In the rows, zero is written as 128.
The rows of T fall into 3 groups, and each row is roughly a mix of its group's hidden directions.
T, 106 rows:
[[163 118 112  73 144 132  78 104  71 139 121]
 [140 171 141 117 135 194 114 111  71 130 159]
 [131 155 148 136  83  93 167  84 172 142 165]
 [156 152 126  97 199 147  94 151 109 151  95]
 [160  88 140 100 152 141  93 173 128 109  69]
 [156 137 170  74 123 104 179 123  94 153 100]
 [ 91 161 128 180 133  88 121 172 177 116 117]
 [155 118 126 117  71 163 188 145 111  87 120]
 [124 179 179 137 127 112  66 162 114 137 151]
 [133  99 150 124 132 174 114 179  75 118  82]
 [131 101 111 135 176  91  79 114 127 190 141]
 [ 55 138 151 167 108 113 173 155 144 111 130]
 [ 84 128 102 166 124  89 165 152 190 127 133]
 [102 134 145 162 123 124  89 142  80  81 182]
 [115 103 159 114 149 156 125 158  67  79 162]
 [ 76 115 164 168 168 154  91 130 164 131 103]
 [124 131 136  97 110 104 151 155 159 191 184]
 [135  86 114 144 124  94  95  92 189 168 110]
 [122 137  61 123 115  84  69 106 138 132 151]
 [140 167 115 154  94  78  75 109 140 136 170]
 [173 156 135  82  91 120 161 128  71 103 134]
 [172 127 171 130 111 100 142 141 182  82  96]
 [169  94 115  88 161 112 119 122 164 175  86]
 [146 164 143 118  73  96 118  85 141 138 183]
 [118  80 161 106  64 135 136 106 170 109 153]
 [ 82 123 112 174 168 136  86 147 173 149 153]
 [140 169 127 121  79 120 139  67 156 156 169]
 [116 166 137 138  92 147 176 141 194 101 105]
 [114  43 139 114 157 106 122  97 142 106 154]
 [136 193 158 136 113 147  76 118 154  98  95]
 [108 113  69 119 181 109 135 107 156 121  76]
 [ 53 134 113 117 177 101 156 137 116  95 137]
 [183 139 164 127  93 189 140 107 153 140 104]
 [ 89 141 170 133 145 147 160 149  66  85 138]
 [100 139 153 140 179 109  67 126  76 124 144]
 [ 72 123  92 124 114 104 158  89 180 117 156]
 [150 106 180 130 105 129  73  93 144 128  76]
 [119 122 108  92 158 104  82  99 173 109 180]
 [127  69 118 141 132 168  81 137 115  74 154]
 [104 101  69 110 118 142  79 119  86 169 138]
 [121 146 168 117 132  95  92  90 127  77 180]
 [142  59 127 150 120  69 133 161 126  98 112]
 [155 164 131 150  93 173  77 160 119 142  87]
 [ 84  89 101 120 178 130 191 103 135 129 126]
 [ 91 135 125 146 154  67  93 154 145 167 167]
 [115  85 163  90 160 126 193 116 119 133  93]
 [143 197 113 120 110 119 156  99 175 149  90]
 [108 215 126 127 134 133 175 152 106 129 136]
 [142 176 103 116 108 155  95  74 116 124 182]
 [142 101 164  72 166 176 129 117 151  94 107]
 [123 134 112 116 104 131 123  74 195  95 169]
 [139 144  80 130 160 142  83 106  75 116 173]
 [173 154 119  80 136 189 134 157 145 141  93]
 [143 186 137 132 129 143 137 127  70 191 121]
 [ 84 133  97 128 136  73 157 169 174 146 149]
 [185 134 102 111 117 107  67 159  98 132  96]
 [166 146 164 171 108 132  52 123 123 142 126]
 [160 155  94 149 102 134  78 147 164 182 111]
 [108 183 160 166 148 114  66 140 145 112 109]
 [ 75 146 113  91 181  84 115 154 101 123 145]
 [114 121 154  92 143 130 205 111  96  89 117]
 [125 155  93 159  98 125 150  90 180 137  75]
 [163  92 101 157 132 120  63  89  96 127 109]
 [155  99 166 143 128 112 151 183 123 112  64]
 [158 109 151 181  65 165 152 121 127 100 129]
 [133 197 146 163  80 131 148 125  82 138 134]
 [106  97 146 116 134 104 172  65 137  74 124]
 [176 137 145 133 165 131 123 164  60 145  97]
 [ 94  58 163 131 180 128  98 128 145 132 142]
 [122 108 164 143  68  74 139 167 144 121  97]
 [112  73 117 158  96  86 182 127 154 148 110]
 [ 88 163 146 136  88 113 173 111 162 181 128]
 [156 161 113 113 109 174  98 106 178  83 102]
 [163 149 117  81 118 147 180 102 157 128  77]
 [165 137 114  97 114  98  56 114 151  92 150]
 [ 84 134 193 140 166 105  97  98 161 124 132]
 [122 124  86 112  91  74 148 183 148 142 159]
 [106 135 111 152 116 136 192 142 182  92  94]
 [158  56 151 115  88 114 104 141  96 101 144]
 [103 112 109 154  95 136 201 133 153  81 122]
 [ 90 105  75 111 195  93 134 118 128 131 106]
 [145 129  82  79 137  99  81 140  77 110 113]
 [101 147 108 105 136 139  46 163 123  96 116]
 [150 174 146 113 144 163  88 111 124  95  67]
 [175 149 124  87 132 172 119  99 152 132  68]
 [108 161 156 141 127 112  97 136  85  85 190]
 [154 136 118 109 165 154 141  69 182 106 162]
 [ 86 104  74 100 129  91 184 142 141 120 148]
 [136  74 118 129 155  52 137 127 166 122 144]
 [147 181 191 122  76 125 154 125 149 144 117]
 [134 172  84 143 129 140 136 168 154 195 112]
 [135 180 132 150 112 101 108 144 143 203 103]
 [ 66 150 107 158 146  91 128 119 188 113 124]
 [156 157 108 123 132 186  91 182 142 162 112]
 [126 181 135 153 152 106  80 162 160 119  81]
 [111 176  81 113 145  90  87 107 138 172 151]
 [116 187 168 106 144 172 165 138 113 105  92]
 [130 128 140 135 130 160 140 173 147 116  42]
 [127  86  89 146 196  95 127 152  92 133 124]
 [ 81 140 180 115 180 118 136 104 139  88 159]
 [159 176 147 114  86 106 161 124  99 162  82]
 [ 98 109 170 127  80 152 140 174  96 154  89]
 [ 83 139 104 191 113 114 126 142  90  99 169]
 [100 168 165 132  69 177 157 110 121 142 144]
 [182 125 152 176 134 125  86 159 136 175 105]
 [177 104 122 112 137 145 124 123 188  91  76]]

Here is one row of each group, with its name. Which group are the others in?
[102 122 189 103 165 158 161 111 130  99  85] => F
[197 131 152 154  85 165 125 136 155 146  96] => X
[ 86 119  93 121 167 122  78 176 140 109  91] => Z

[161 130 153 134  97 143 128 170 128 113  48] => Z
[130 143 146 191 126  91  65 153 145 150 138] => X
[114 208 108 144 108 138 182 134 116 122 108] => F
[152  72 159 155 117 155 162 120  97 164 169] => X
[105 153  99 167  79 158 117 136  63 120 128] => Z
[ 96  68 103 116 130 122 162  99 170 175 133] => Z
[132  60 156 138 175 142 175 148 118 102 126] => Z
[117  91 158 125 156 190 153 129  75 120 158] => Z
[ 96 103  87 129 109 104 190 128 180 136 149] => X
[109 164 161 136 138 152 186 159 181 125 102] => X
[ 59 142 121 136  98 157 130 164 126 158  80] => Z
